In the rows, zero is written as 128.
One hidden turn or mirror swaps the rows below in pairs. Which row is each named row swapped with?
The rows were stretched afterwards, more along some directions than others.
Z_558: [141 113 116 144 164 140 136 115  81 150 102 138 140 118  83 100  98 132
 151 133 130 152]
Z_708: [135 164 127 133 132 130  99 121 133 139 138 146 147 120 108 162 121 110
 139 120 142 108]
Z_778: [139 145 139 133 140 133 105 149 116 152 147 115 102 120 107 137 127 131
 161 133 146  95]
Z_61: [146 141 121 158 143 125 142 128  86 117 116 141 111 113 125 110 129 151
 150 123 125 118]
Z_496: [136 103 117 142 169 134 133 133 117 164 100 114 117 131  98  99 136 108
 143 136 145 126]
Z_44: [122 130 126 143 176 133 126 134 135 148 108 120 141 133 116 111 102 109
 153 124 129 146]
Z_261: [126 128 107 147 161 140 139 110  94 142 113 125 145 132  84 110 104 134
 157 128 119 150]
Z_672: [139  87 129 133 172 117 119 120 102 153 132 117 140 110 100 109 103 112
 161 139 130 128]
Z_205: [140 125 135 145 168 132 105 144 134 147 127 127 117 122 120 129 112 123
 148 106 124 106]
Z_228: [130 106 128 145 169 124 124 128  96 151 129 128 146 134 101 129 106 115
 151 131 126 119]
Z_151: [130 142 118 157 145 128 133 131  99 120 123 135 119 138 128 122 125 162
 169 122 104 130]
Z_637: [152 175 129 143 115 134 103 130 128 143 114 116 118 123  93 116 150 135
 171 119 154  88]
Z_132: [133 130  99 132 152 136 127 126 138 162 121 117 166 104  90 109 132 125
 142 120 108 115]
Z_895: [141 180 141 139 127 148  99 119 117 133 124 126 112 112  81 135 129 138
 152 125 161  92]
Z_691: [136 138 130 132 152 136 119 142 114 177 118 136 148 113  83  91 113 124
 170 131 146 130]
Z_298: [127 141 134 144 155 134 105 133 149 141 112 118 130 134 120 126 114 102
 148 127 148 109]
Z_353: [156 147 136 136 142 146 105 117 103 152 126 111 113 124  71 151 122 125
 150 129 160  99]
Z_54: [135 130  93 129 140 138 123 118 125 156 126 120 170 112  96 134 134 136
 132 114 108 108]
Z_886: [140 141 127 126 139 132 107 139 106 155 143 120 120 120 103 138 121 131
 161 133 138 100]
Z_667: [153 142 122 152 124 127 137 121  84 118 129 118 122 127 125 129 138 148
 137 131 131 125]
Z_246: [139 142 118 154 139 136 123 127  98 116 135 133 124 132 129 135 126 162
 165 117 107 124]
Z_122: [135 116  91 127 154 136 129 118 119 152 126 122 153 101 104 131 125 143
 137 119 106 120]
Z_904: [142 110 118 143 158 139 132 111  82 161 114 122 147 125  73 112 108 136
 156 138 132 146]
Z_471: [133 161 128 125 127 139 102 117 140 129 131 156 152  99 112 149 113 112
 139 122 140 109]
Z_617: [127 130  99 129 156 136 134 119 121 164 124 113 157 114 103 130 125 129
 131 125 106 130]
Z_611: [150 160 127 146 126 126 102 136 129 133 125 128 111 112 103 109 143 152
 182 110 145  83]
Z_309: [137 151 130 126 132 134  99 119 129 119 145 154 143 103 126 159 114 125
 139 120 138 112]
Z_790: [145 181 130 145 114 136 104 130 131 137 123 123 125 128  96 116 154 147
 172 115 145  90]
Z_218: [128 129  94 135 133 133 130 134 144 148 113 108 156 115 106 124 134 115
 140 112 102 106]
Z_432: [146 168 128 140 135 132 108 125 138 140 126 132 119 114  94  95 145 138
 180 126 151 100]
Z_838: [129 130 111 141 133 107 129 131 115 142 120 120 118 151 125 108 140 116
 144 125 124 123]
Z_553: [131 148 112 155 137 100 123 127 105 157 118 136 128 160 123 109 135 122
 155 120 132 124]
Z_88: [152 154 135 137 122 139  94 115 111 134 135 109 121 129  80 142 133 129
 151 128 158  87]
Z_455: [142 146 123 152 131 135 130 121 121 122 104 115 107 112 123 133 125 119
 137 131 136 106]
Z_408: [138 169 135 130 125 124 104 126 134 137 128 152 154 116 115 143 121 109
 139 127 144 113]
Z_505: [142 117 122 144 145 118 127 141 100 153 119 140 137 118 109  87 112 135
 176 125 139 141]
Z_509: [149 123 134 129 144 130 126 147 102 170 124 125 148 121 100  99 113 119
 162 128 141 132]
Z_748: [147 174 132 140 121 131 109 135 126 128 128 125 125 129 102 109 149 146
 176 110 133  85]
Z_96: [137 123 128 139 158 132 119 140 103 172 118 133 156 122  85  93 109 122
 175 126 140 137]
Z_696: [146 110 134 141 149 118 116 125 106 141 138 121 142 114 108 126  98 116
 165 136 132 112]
Z_48: [142 128 124 139 167 130 127 142 111 175 123 138 152 116  98  84 111 136
 167 127 141 142]
Z_703: [145 124 131 133 157 133 119 135 125 162 114  99 105 132  92 120 146 108
 146 133 157 111]
Z_681: [136 127 125 154 175 134 104 134 142 166 124 124 120 110 102 105 111 116
 166 107 129 107]
Z_480: [141 116 135 132 175 130 115 121 103 151 128 138 145 102  86 119  86 119
 166 135 128 118]
Z_8: [133 164 140 127 144 138  98 120 132 136 142 144 140 111 113 160 119 120
 139 121 138 107]
Z_347: [124 128  84 136 158 136 132 117 135 161 116 119 166 112  92 122 121 125
 141 115  99 125]
Z_263: [136 157 132 132 120 123 102 138 134 134 128 143 148 128 118 157 126 105
 142 114 135  96]
Z_866: [152 144 137 151 146 127 124 128  95 118 116 134 106 107 138 129 125 147
 136 122 139 121]

Z_553 swaps with Z_681
Z_838 swaps with Z_205
Z_691 swaps with Z_790

One hidden turn or mirror swaps the rows below in pairs. Which row is each named row swapped with?
The rows were stretched afterwards, more along some directions than others.
Z_876: [136 141  97 108 115 124 106 153 145 118 124 126 105 123 119 119 147 114
 120 107 163 109]
Z_315: [138 132 127 127 127 157 131 129 141 144 144  98 113 148 158 129  94 150
 146 126 131 129]
Z_188: [129 146 135 147 112 143 142 133 124 125 113 103 112 134 138 112 129 140
 118 125 101 137]
Z_4: [108 104 164 130 139 106 136 113 125 117 132 161 153 144 105 132 140  99
 121 114  96 109]
Z_312: [154 129 151 149 150 163 144 152 129 145 149  97 109 136 121 124 122 141
 125 139 140 134]
Z_829: [133 138 110 117 115 120 110 152 148  98 120 122 102 129 116 108 151 118
 117  89 136  98]
Z_202: [131 140 128 128 128 153 132 128 139 135 148 116 101 149 166 117  97 131
 144 128 121 120]
Z_49: [134 143 138 130 114 133 135 129 128 120 123 119 111 136 147 100 129 119
 107 118 101 126]
Z_824: [129 115 106 108 146 107 140  90 136 141 130 135 151  89 137 160 137 135
 133 168 126 150]
Z_884: [136 143 103 117 116 129 106 162 136 110 118 121 107 141 117 118 146 115
 120  96 149 109]
Z_984: [ 99 100 166 145 146 102 141 106 124 120 139 152 152 146 113 138 127 110
 125 114 101 118]
Z_424: [105 109 160 129 146 116 147  96 145 120 146 149 141 149 124 128 109 101
 129 107  97 111]
Z_503: [119 107 160 119 149 115 135  97 124 129 135 160 160 153 122 134 123 103
 126 116 100 115]
Z_803: [128 140 135 142 104 130 139 134 126 120 113 110 122 143 132 114 139 131
 113 121 103 134]
Z_605: [156 143 142 117 158 168 150 149 140 161 158 111 111 135 126 142 123 125
 154 149 148 133]
Z_500: [106 108 160 146 140 105 152 105 125 123 141 152 150 158 113 128 135 103
 125 115  94 112]
Z_289: [125 144 129 128 114 134 142 128 129 116 113 100 115 121 137 117 126 143
 122 112 112 139]
Z_473: [127 142 132 125 115 136 139 137 126 127 119 116 116 130 136 112 133 126
 117 117 113 139]
Z_717: [139 136 120 123 133 139 129 122 146 127 156 114 112 145 174 122 100 129
 144 134 122 125]
Z_280: [133 137 130 120 122 149 125 136 141 134 148 112  98 143 165 113  98 132
 146 122 137 121]
Z_36: [135 132 145 127 137 152 134 139 139 135 151 115 112 151 157 122  96 132
 147 119 121 125]
Z_220: [116 119 122 124 135 105 156  79 128 142 120 125 146  93 138 151 128 147
 127 166 113 153]
Z_970: [135 141 135 126 110 141 148 128 134 126 114 113 107 138 131 105 130 119
 113 116  98 132]
Z_831: [124 152 117 111 127 123 123 155 137 106 112 138 112 128 110 122 152 115
 135  98 134 100]
Z_419: [118 115 117 123 144 101 150  84 130 146 131 135 146  91 136 157 138 131
 122 169 125 161]
Z_442: [157 142 137 137 148 165 134 162 132 156 152 102 114 140 129 137 114 140
 133 157 137 129]
Z_6: [142 141 139 142 111 148 146 142 128 121 120  96 110 141 131 113 134 133
 109 111 101 138]
Z_380: [126 114 115 115 138 102 144  85 127 143 121 133 151  86 140 155 138 135
 126 169 127 159]
Z_400: [118 100 164 133 146 112 143 105 129 117 140 151 154 149 117 137 127  99
 120 110  94 117]
Z_100: [124 148 117 122 131 135 111 167 142 127 123 136 105 137 110 117 124  97
 132 101 153 105]
Z_249: [170 144 137 146 152 158 150 156 127 156 143 106 111 131 127 147 122 129
 128 159 124 143]
Z_809: [132 119 109 103 147 105 138  75 124 148 120 138 160  93 148 156 130 141
 132 171 124 154]
Z_557: [129 154 102 117 126 133 104 166 153 112 122 129 105 131 119 114 130 114
 122 104 142  98]
Z_199: [118 123 104 125 137  94 149  84 139 142 127 138 142  97 145 150 137 137
 138 166 124 145]
Z_26: [118 118 102 100 147 114 134  83 133 145 124 133 152  89 146 149 125 141
 127 171 135 146]
Z_627: [134 117 106 119 134 104 147  81 137 141 126 123 153  93 143 162 129 143
 119 168 113 155]
Z_689: [139 149  97 113 118 128  98 153 150 111 110 125 108 112 127 113 140 130
 124 114 151  98]
Z_431: [110 105 164 133 139 107 133 103 134 119 143 150 152 146 123 128 114 101
 122 113 100 110]
Z_531: [134 132 132 119 127 149 136 124 144 133 142 114 104 149 157 117  94 131
 148 121 117 119]
Z_240: [134 124 102 113 135  96 144  84 143 137 123 129 147  91 146 161 129 134
 132 158 116 157]
Z_444: [122 140 102 118 113 134 117 151 137 123 116 127  98 130 112 115 143 129
 116 106 158 106]
Z_411: [134 135 154 122 133 162 144 130 146 142 158 115 102 154 155 118  91 124
 145 119 124 124]
Z_222: [157 128 138 125 128 160 141 146 128 161 152  99 106 140 124 135 135 140
 130 150 148 132]
Z_295: [172 138 139 135 140 158 137 155 127 152 149 103 107 138 136 134 132 131
 128 158 140 141]
Z_449: [167 133 135 127 141 171 135 152 127 152 153 100 119 152 122 135 126 135
 123 144 136 120]
Z_90: [117 105 167 136 153 124 139 109 134 117 133 150 155 148 119 132 121 114
 115 119  86 108]
Z_752: [112 107 175 131 139 108 143 107 122 131 148 154 151 159 119 130 119  91
 127 115  96 118]
Z_609: [168 128 148 143 140 153 140 157 124 144 149  99 117 143 118 137 137 134
 122 141 134 133]

Z_627 swaps with Z_431
Z_199 swaps with Z_500
Z_220 swaps with Z_424
Z_605 swaps with Z_831
Z_557 swaps with Z_442

